Here are some numbered points:
[-2.7 -0.5 -0.2 -2.  -1.2  3.5 -0.1  0.4  0.6  1.6 -1.6  3.6  0.8  2.7
 -1.  -0.6] 0
[ 1.6 -2.3  1.6 -0.7 -0.7  1.1  0.3 -0.1 -1.1 -3.5 -0.3 -1.2 -1.8 -1.7
 -1.   0.2] 1
[-0.2  4.  -2.6  2.9  2.6 -4.8 -0.2 -0.3  1.1  4.   2.  -1.5  2.   0.1
  2.3  0.3] 2
[ 0.6  0.1  0.1  0.5  0.2 -0.6  0.  -0.1 -0.2 -0.4  0.3 -0.8 -0.2 -0.7
  0.2  0.2] 3
[ 1.4 -0.5  0.5  0.6  0.1 -0.8  0.1 -0.2 -0.5 -1.4  0.5 -1.6 -0.8 -1.5
  0.   0.3] 4
[-0.2  2.7 -1.7  1.8  1.6 -3.  -0.2 -0.2  0.7  2.7  1.3 -0.9  1.3  0.3
  1.7  0.3] 5
[ 0.7 -0.8  0.6 -0.2 -0.4  0.2  0.   0.  -0.3 -1.3  0.  -0.7 -0.7 -0.6
 -0.3  0.1] 6
[-2.  -0.2 -0.1 -1.4 -0.8  2.5 -0.1  0.3  0.5  1.3 -1.2  2.7  0.8  2.
 -0.6 -0.5] 7
[ 1.2 -1.3  1.  -0.2 -0.3  0.3  0.2  0.  -0.7 -2.1  0.1 -1.1 -1.1 -1.2
 -0.5  0.2] 8
[-0.7 -0.2 -0.1 -0.5 -0.2  0.9  0.1  0.   0.3  0.6 -0.5  1.   0.4  0.9
 -0.2 -0.2] 9
[ 0.3  0.   0.   0.1  0.1 -0.3 -0.1 -0.1 -0.1 -0.1  0.  -0.4  0.  -0.2
  0.2  0.1] 10
Which three points above are nearest to each new point, looking only along the 2 directions in which the numbered points spread most? Their numbers follow each, nearest first.
[ 1.5 -0.4  0.6  0.4  0.1 -1.1  0.2 -0.1 -0.5 -1.7  0.5 -1.8 -0.9 -1.6
  0.   0.3] -> 4 8 3
[ 0.1  2.1 -1.2  1.6  1.2 -2.6 -0.1 -0.2  0.5  1.8  1.1 -1.1  1.  -0.2
  1.3  0.1] -> 5 3 2
[-1.9  2.9 -2.1  1.   1.2 -1.6 -0.2  0.1  1.2  4.1  0.5  1.2  2.   1.8
  1.3 -0.2] -> 5 2 9
[ 1.4 -1.3  1.  -0.1 -0.3  0.1  0.1  0.  -0.8 -2.5  0.1 -1.3 -1.2 -1.6
 -0.4  0.2] -> 8 6 4
[-0.5 -0.2  0.  -0.5 -0.2  0.9 -0.1  0.1  0.   0.2 -0.5  0.8  0.   0.5
 -0.3 -0.1] -> 9 10 6
[-1.1  2.5 -1.8  1.2  1.3 -1.9 -0.2 -0.1  1.   3.2  0.8  0.5  1.6  1.2
  1.2  0. ] -> 5 2 10
[-1.4  1.4 -1.2  0.2  0.4 -0.3 -0.1  0.   0.7  2.3  0.1  1.2  1.1  1.4
  0.5 -0.2] -> 9 10 7
[ 1.2 -1.1  0.8 -0.1 -0.3  0.   0.3 -0.1 -0.6 -2.1  0.1 -1.3 -1.  -1.3
 -0.4  0.2] -> 8 6 4
[ 0.1  1.7 -1.   1.3  1.1 -2.1 -0.1 -0.1  0.4  1.7  0.9 -0.7  0.9  0.
  1.   0.2] -> 5 3 10
[ 0.1  1.8 -1.1  1.3  1.  -2.1 -0.1 -0.2  0.4  1.4  0.9 -0.8  0.8 -0.1
  0.9  0.1] -> 5 3 10
[ 0.4  2.1 -1.4  1.8  1.5 -3.1 -0.1 -0.2  0.4  1.8  1.3 -1.4  0.9 -0.4
  1.3  0.2] -> 5 2 3
[ 0.5 -0.9  0.7 -0.4 -0.4  0.6  0.1  0.  -0.3 -1.1 -0.1 -0.3 -0.7 -0.4
 -0.4  0.1] -> 6 8 10
[-0.3 -3.5  2.2 -2.8 -2.2  4.7  0.2  0.2 -0.7 -2.9 -2.   1.9 -1.6  0.4
 -2.1 -0.3] -> 1 8 7
[-0.9  0.9 -0.7  0.1  0.2  0.  -0.1  0.1  0.4  1.6 -0.1  0.9  0.9  1.1
  0.3 -0.1] -> 9 10 3
[-0.4  4.1 -2.6  3.1  2.5 -4.8 -0.4 -0.2  1.2  4.2  2.  -1.4  2.1  0.2
  2.5  0.2] -> 2 5 3
[-1.1  0.3 -0.3 -0.5 -0.2  0.7 -0.2  0.1  0.5  1.2 -0.4  1.3  0.7  1.1
  0.  -0.3] -> 9 7 10
